[149 128 103 111 140 138] Answer: 140

[[119 121 102 138 131 139]
 [124 111 118 136 144 107]] Answer: 139

[[130 152 143 106]
 [146 135 107 106]
 [129 153 144 106]] Answer: 152

[[134 113 158 143 109 128]
 [124 127 124 140 130 141]
 [116 117 152 135 109 135]] Answer: 152

[[113 146 153 116 144 119]
 [148 138 128 122 137 121]] Answer: 148

[139 146 153 105 119] Answer: 146

[128 101 138 127] Answer: 128
---
[[132 123 118 121 127 141 124]
 [129 135 123 137 154 112 153]] | 123

[[107 119 143 104]
 [142 116 142 146]
 [140 141  99 154]] | 116

[[145 108 143 142 101]
 [126 137 102 122 144]] | 108

[[132 109 147 100 133 115 122]
 [128 133 143 136 112 152 106]] | 109

[[107 121 127 133 134 114]
 [120 133 130 136 119 119]] | 121

[[121 118 130 129 135 130]
 [132 125 124 136 128 133]
 [126 125 127 133  98 124]] | 125

[[116 135 123 140 102]
 [129 111 154 117 111]
 [107 128 130 133 107]] | 111

[[105 117 137 126 123 126]
 [113 120 134 127 125 127]
 [107 117 137 126 123 126]] | 120
---
[[128 129 124 128]
 [128 105 128 128]
 [128 144 121 130]] result: 144, 130

[[148 121 112 139 143 117]
 [110 156 131 109 131 147]
 [103 150 133 116 135 151]] result: 156, 151

[136 143 138 144 116 151 134] result: 151, 144

[105 109 122 126 137 152] result: 152, 137

[157 117 111 100 119 107] result: 157, 119

[124 123 103 119 119] result: 124, 123
---
[[126 132 130 138]
 [130 119 107 123]
 [129 121 110 127]] yields 121

[[128 131 140 147 113]
 [132 141 141 139 129]
 [105 122 142 106 125]] yields 142

[[148 153 150 149 148 151 109]
 [145 149 150 145 151 106 132]
 [102 107 106 104 109 152 108]] yields 109

[[116 121 123 133 132]
 [119 130 118 110 130]
 [130 102 137 130 133]] yields 137

[[129 134 120 114]
 [123 131 135 133]
 [126 101 119 117]] yields 101

[[151 149 117 112 137]
 [157 142 122 140 111]
 [157 122 127 118 100]] yields 127

[[115 125 120 127 149 143 113]
 [142 125 135 126 122 106 126]
 [131 128 130 127 132 122 133]] yields 132

[[144 110 111 143 133 123 131]
 [132 145 120 107 146 142 144]
 [127 121 124 149 123 112 142]] yields 123

[[125 134 131 135 125 123]
 [126 137 119 132 135 156]
 [124 126 136 131 128 147]] yields 131
---
[[138, 137, 103, 141, 135], [134, 137, 101, 142, 133]] ⇒ 142
[[112, 99, 122, 111], [151, 158, 110, 156]] ⇒ 110
[[120, 151, 135, 115], [135, 133, 128, 115]] ⇒ 128
[[125, 130, 120, 138, 117, 116, 133], [134, 111, 106, 148, 123, 103, 148]] ⇒ 103
[[133, 128, 105, 128, 127, 128], [126, 137, 133, 128, 128, 132]] ⇒ 128
[[118, 135, 125, 154, 114], [113, 122, 121, 125, 132]] ⇒ 125
[[149, 127, 127, 116, 147, 141, 137], [103, 139, 115, 152, 141, 116, 125]] ⇒ 116
[[123, 156, 99, 125, 136, 135, 134], [123, 139, 120, 125, 136, 129, 134]] ⇒ 129
[[149, 124, 137, 102, 127, 127], [141, 133, 113, 102, 122, 130]] ⇒ 122
---
[126 113 155 107] yields 155, 107

[152 141 130 129 119] yields 152, 119

[140 124 157 128] yields 157, 124

[122 117 145 151 135] yields 151, 117

[157 139 120 133 124] yields 157, 120

[[153 124 130 133]
 [113 133 106 130]] yields 153, 106

[[149 107 131 148 141 121 147]
 [131 124 128 131 131 127 130]
 [137 119 128 133 135 126 136]] yields 149, 107

[[122 118 123 136 154 121]
 [134 105 137 150 126 129]
 [127 121 128 135 136 126]] yields 154, 105

[101 150 106 116 112 106 139] yields 150, 101

[134 120 148 131 153 111] yields 153, 111
---
[[129 131 153 153]
 [115 122 145 158]]: 129

[135 102 131 116 130]: 130

[118 146 127 100 130 141 115]: 118

[[137 122 102 132 157 121 134]
 [111 129 129 125 116 129 126]]: 116

[105 157 141 107 117 150]: 117

[[125 148 112 122 145]
 [109 115 143 105 126]]: 112

[149 134 130 133 131 111 116]: 130

[106 152 128 137 105 138]: 128

[[128 127 127 129 128]
 [138 121 134 122 126]
 [142 117 151 106 113]]: 117
---
[[137 115 122 128 137 121 126 126 133 120 126 141 124 140]
 [125 134 124 142 119 126 125 132 128 125 136 116 121 115]
 [109 120 130 123 134 129 127 115 123 117 126 127 130 121]
 [127 143 124 123 134 129 125 132 128 110 116 127 136 121]
 [121 132 118 126 137 128 129 126 124 122 126 113 124 108]
 [131 136 141 139 119 139 126 134 129 117 132 133 136 131]
 [119 129 126 130 121 132 131 117 127 115 140 136 121 140]
 [131 132 137 139 121 136 125 138 135 112 134 133 134 124]
 [123 118 122 121 139 131 136 121 123 137 134 122 117 118]
 [127 120 124 119 137 126 127 128 135 110 126 138 130 134]
 [129 125 128 128 139 129 127 134 128 129 122 116 132 105]
 [127 125 116 121 142 135 137 126 126 127 136 124 115 118]] result: 127

[[131 134 130 135 131 121 135 132 142 121 139 134 119 141 127]
 [133 135 118 129 136 130 139 129 126 126 127 119 125 126 132]
 [131 133 131 135 129 122 134 132 140 123 139 134 120 140 124]
 [141 127 120 139 132 151 134 143 130 127 116 134 140 126 124]
 [126 121 137 120 121 125 123 128 123 131 133 117 135 131 126]
 [133 136 118 127 134 130 138 130 128 126 127 117 124 126 132]
 [133 132 119 128 135 131 137 131 129 126 129 118 123 126 132]
 [130 127 131 125 132 111 131 128 125 137 135 139 131 137 125]
 [129 131 131 136 130 122 136 131 142 122 138 134 119 138 127]
 [124 129 120 124 123 129 132 113 122 133 133 144 125 128 140]] result: 130

[[123 127 124 129 129 127]
 [105 120 118 151 116 134]
 [101 119 113 146 121 131]
 [127 128 126 122 133 125]
 [132 129 128 120 134 125]
 [112 123 119 137 125 129]
 [152 135 145 129 121 134]
 [100 120 107 121 141 118]] result: 112

[[147 110 123 110 113 115 119 144]
 [128 114 135 116 113 131 129 143]
 [132 147 109 141 141 126 150 117]
 [141 145 125 140 140 101 119 119]
 [144 149 109 141 140 112 142 115]
 [128 145 132 140 140 110 122 119]
 [155 126 122 122 123 104 115 130]] result: 144

[[133 109 127 104 126 127 145 115 120 120]
 [130 115 120 108 129 126 152 122 131 110]
 [130 116 119 109 129 126 152 122 132 110]
 [126 139 137 147 127 131 103 133 123 147]
 [122 147 119 147 132 126 128 144 147 120]
 [129 131 141 139 126 132 103 126 115 150]
 [122 148 125 152 131 128 116 143 141 130]
 [124 136 113 131 132 125 146 138 148 108]
 [125 144 133 151 128 130 106 137 129 142]
 [130 116 120 108 129 125 152 122 132 110]
 [130 116 120 108 129 125 152 122 131 110]] result: 125

[[132 126 128 125 129 126 128 128 127 125 128 127 126 128 128]
 [132 129 129 126 122 133 128 128 120 124 131 117 127 125 134]
 [123 130 123 127 124 127 127 128 123 125 125 127 131 125 122]
 [144  99 106 129 141 126 152 136 127 131 140 122 146 132 116]
 [128 128 128 128 128 128 128 128 128 128 128 128 128 128 128]] result: 123

[[135 119 131 121 134 124 125 131 133 122 113 126]
 [123 126 108 125 126 131 138 131 117 117 133 150]
 [128 128 130 131 124 124 125 135 131 120 129 134]
 [122 114 124 130 120 118 137 136 136 135 132 136]
 [129 152 136 115 147 136 111 126 123 105 121 123]
 [123 125 139 128 133 133 144 127 127 122 120 128]
 [124 129 131 129 129 134 127 131 126 129 129 122]
 [121 111 122 143  99 128 139 109 133 146 140 126]] result: 123

[[143 129 120 129 137 115]
 [139 126 104 139 122 116]
 [135 127 145 107 131 125]
 [134 113 117 142 114 128]
 [137 115 120 134 109 127]
 [146 118 117 117 135 110]
 [136 118 133 137 115 135]
 [133 132 120 123 140 128]
 [109 141 138 140 141 126]
 [113 129 138 138 117 119]] result: 133

[[151 131 115 122 109 115]
 [112 115 144 152 128 136]
 [146 137 124 119 105 124]
 [121 146 128 105 138 128]
 [134 144 109 113 140 112]
 [137 126 135 134 106 131]
 [116 139 137 114 130 136]] result: 134
---
[[146, 139, 111, 137, 99],
 [145, 117, 124, 144, 144]] 99

[[144, 116, 115, 130],
 [124, 141, 142, 106],
 [101, 133, 135, 99]] 106

[[156, 136, 114, 134],
 [118, 121, 157, 138]] 134

[[148, 132, 100, 119, 133],
 [144, 128, 125, 128, 146]] 133

[[135, 115, 149, 140, 114],
 [132, 100, 138, 110, 128],
 [116, 126, 118, 139, 142]] 128

[[127, 143, 145, 125, 117, 109],
 [110, 115, 132, 143, 143, 123],
 [114, 133, 147, 153, 116, 113]] 123
